In the data rows, the value 500 means zero.
Here are some points:
tensor([454, 623, 383, 733, 621, 409, 470, 380])
tensor([469, 425, 633, 401, 469, 473, 683, 375])
tensor([441, 509, 455, 603, 439, 518, 361, 701])
tensor([525, 516, 464, 565, 488, 445, 456, 582])
tensor([615, 412, 565, 474, 420, 644, 423, 735])
tensor([437, 516, 641, 598, 475, 574, 424, 576])
tensor([585, 526, 409, 478, 519, 448, 540, 430])
tensor([227, 455, 471, 782, 204, 612, 245, 386])
tensor([234, 466, 121, 682, 479, 552, 499, 668])
tensor([492, 378, 239, 394, 308, 230, 570, 565])
tensor([629, 446, 514, 336, 490, 556, 563, 636])
tensor([376, 503, 550, 551, 514, 573, 460, 343])
tensor([388, 683, 407, 499, 444, 562, 436, 626])
tensor([497, 542, 480, 403, 498, 498, 557, 494])
tensor([529, 634, 622, 438, 502, 266, 687, 580])
tensor([519, 492, 427, 491, 434, 609, 383, 587])
tensor([416, 569, 476, 410, 395, 613, 351, 620])
tensor([287, 432, 606, 623, 508, 368, 472, 341])
13 more points follow, each with its number after it:
tensor([454, 536, 798, 383, 677, 445, 252, 95]) 0
tensor([565, 475, 414, 472, 520, 522, 461, 592]) 1
tensor([439, 488, 547, 536, 513, 552, 422, 526]) 2
tensor([572, 531, 406, 517, 570, 478, 556, 366]) 3
tensor([672, 690, 192, 666, 519, 733, 454, 738]) 4
tensor([509, 496, 619, 468, 426, 573, 426, 638]) 5
tensor([536, 519, 316, 379, 506, 629, 214, 636]) 6
tensor([405, 567, 322, 857, 686, 577, 573, 433]) 7
tensor([387, 513, 541, 647, 530, 442, 326, 513]) 8
tensor([472, 553, 617, 318, 597, 290, 659, 498]) 9
tensor([548, 448, 471, 525, 372, 509, 661, 565]) 10
tensor([806, 308, 577, 425, 692, 627, 999, 579]) 11
tensor([557, 452, 636, 393, 535, 460, 449, 356]) 12
Which three of these numbered points are nearest to each point below by angle, seen from the average point of the first points? Their numbers follow each, nearest first.
tensor([582, 358, 708, 366, 498, 373, 534, 391]) > 12 9 0
tensor([450, 588, 465, 638, 435, 441, 368, 507]) > 8 7 0
tensor([526, 478, 397, 466, 422, 664, 455, 586]) > 6 4 1
tensor([313, 487, 471, 600, 517, 605, 594, 411]) > 7 3 2
tensor([495, 478, 527, 395, 413, 456, 431, 652]) > 5 1 6
tensor([420, 452, 519, 639, 581, 508, 478, 524]) > 7 8 2
tensor([580, 532, 469, 476, 619, 548, 551, 372]) > 3 12 11
